(in the rows, 128 means zero)
Each named turn below is shown by a few rows before and after it. Which turns, in which order, take the first row of each later pair to the second? The first pair is answered.
Z:
[162 144 201 125 161 102 108  90 159 141 150 109 103 144 158 141 163  97
 120 100 130 142 193 106  88 186 168  88 141 181  99 129]  ->  [147 150 190 117 157  82 109  75 170 127 169 104 126 167 158 131 157 101
 125  86 119 120 195 103  78 178 154  94 128 161 106 143]
[124  83 147 159 109 178 146 126 115 156 122 125 152 108 129  97 127  72
 124 145 136 125 103 144 156 148 123 140 123 118 132 112]  ->  [124  81 142 160 105 182 139 127 116 155 123 110 121 123 129 117 137  73
 116 132 151 136 123 144 166 157 131 147 134 122 123 112]
[132 127 152 170 146 109 120  75 126 126 133 157 174  81 118 119 117  64
 136 162 106 107  99  81  80  75  99  86  85 104 146 121]  ->  [155 118 169 186 151 146 117  97 111 150 104 158 124  51 117 146 131  60
 126 174 123 144 108  86 105  91 122  83 113 138 129  97]
Y:
[135 114  81 123 146 122  98 149  98  92 124 115 140 155 135 127 165 118
 134 128  98 139 151 118 122 109 107 122 128 118 120 182]  ->  [125  94 113 106 137 125 104 147 112 106  98 128 126 160 127 137 171 127
 144 148  86 133 139 128 152 115 100 133 129 120 114 183]
[122 119 111 128 128 148 163 106 127 130 110 129 127 110 122 128  92 148
 122 129  94 103 166  97  97 159 115  97 101 137  86  92]  ->  [121 116 117 123 126 149 165 105 128 136 102 135 125 113 120 129  93 150
 123 132  90 101 165  97 104 159 113  98 103 136  87  93]
[134 131 146 100 112 137 158 138 115 144 103 179 153 145 136 127 121 134
 135 182  80 139  99 140 152 101 134 129 123 132 131 168]  ->  [143 106 148 109 134 128 130 140 150 144 100 141  57 124 117 164 138 140
 129 133 167 149 126 137 177 139 141 139 159 143  95 123]
U:
[127 175  95  87 147 137 145 178 135 140 126 137 138 184 123 152 117  90
  50 102 167 172 125 120 131 107 147 121  91 118 151 187]  ->  [103 165 124  73 125 137 156 151 140 165  87 139 135 203 116 154 119  89
  69 125 117 163 125 116 149 116 136 137  89 113 154 194]
[149  86 198 115 105 154 136 186 125 130 136 152 142 109 148 142 128 160
 133 128 142 125 100 153 172 144 121  95 123 136 137 109]  ->  [162 119 158 146 111 168 138 192  79 124 153 139 166 101 169 133 122 137
 115 129 127 148 119 136 132 133 134  79 123 145 147 113]
[ 93 120 141 115 146  67 143 116 162 117 125 135 153 114 122  99 118 141
 132  78 136 104  98 119 149 137 124 152  92 118 113 129]  ->  [111 153  99 145 152  78 137 126 118 109 146 125 176 104 141  89 114 123
 114  75 126 126 119 104 110 129 138 132  93 129 125 132]
[146 142 124 140 140 145 134 146  97 124 147 131 153 120 147 119 129 124
 115 139 124 145 130 123  92 109 136 109 116 126 143 135]  ->  [119 112 173 109 120 137 140 123 128 146 106 142 133 140 129 128 135 136
 138 158  97 121 116 130 132 119 122 131 116 118 135 138]
Now pairs of rows:
Each pair is 2 to 3 turns apart.
[134 112  94 157 127 147 110 100 109 147 163 128 197 100 136 129  63  97
  97 141 138 149 100 128  88 138 111 173 155 135 144  96]  ->  [138 111  97 164 123 157 102 106 107 149 154 110 155 110 137 158  79 100
  87 128 159 175 125 130 108 156 123 180 179 150 130  89]	Z then Z
[149 110 165 163 135 159 133 158 143 156 107 159 144  76 114  95 169 148
 130 155 171 122  75 130 151 148 161 102  81 135 107 100]  ->  [129 148 105 181 107 155 114 141 124 123 133  85  87 161 135 144 185 149
 100  96 185 151 172 115 147 165 171 118 107 130  94 127]	U then Z then Z
[117 141 149 156 118 174 131 138  72 144  78 128 142 118 151 130 128  91
 108 164  57 146 141 129  98 147 174 119 143 189 142  91]  ->  [128 139 134 167 136 167 114 140  82 136  92 104 105 104 149 141 137  89
 100 132 104 155 160 124  95 163 176 117 159 193 128  68]	Y then Y
[109 121 151 119 131 102 142  98 150 141 110 156 182 102 115  70 101 119
 172 157  82  73  78 115  96 113  98 122 100 113 132 117]  ->  [113  86 173 120 141 107 120 100 187 152  87 127  80  89  98 117 128 130
 168 123 152  85 102 119 146 156 108 139 138 130  96  78]	Y then Z
[129 101 140  97  89 129 137 107 123 142 147  97 145 156 124 145 144 127
 163 109  86 173 172 150 124 136  99 111 151 110  98 132]  ->  [129 103 129 101  96 114 141 102 126 133 162  98 168 150 125 129 137 124
 167 100  89 159 165 144 107 129  90 105 138 100 104 130]	Y then Z
[127 109 105 108  65 133 133 136 102 140 143 120  87 151 152 188 149 144
 124 150 121 135 194 107 125 113 144 119 145 121 111 138]  ->  [129 116  80 107  81 109 128 137 117 111 186 123 119 152 156 168 136 146
 122 125 147 117 182 109 105  97 133 111 127 102 122 146]	Z then U then U
[161 137  87 125 120 135 126 149  87 150 159 147 142  50 156  98 110  99
 124 143 138 124  88 139  99 101 183 118  90 147 133  96]  ->  [133  99 150  83  90 143 143 140 120 178 104 168 110  90 138 123 121 122
 144 172 107 114  71 162 170 111 175 147  94 146 122 115]	Z then Y then U
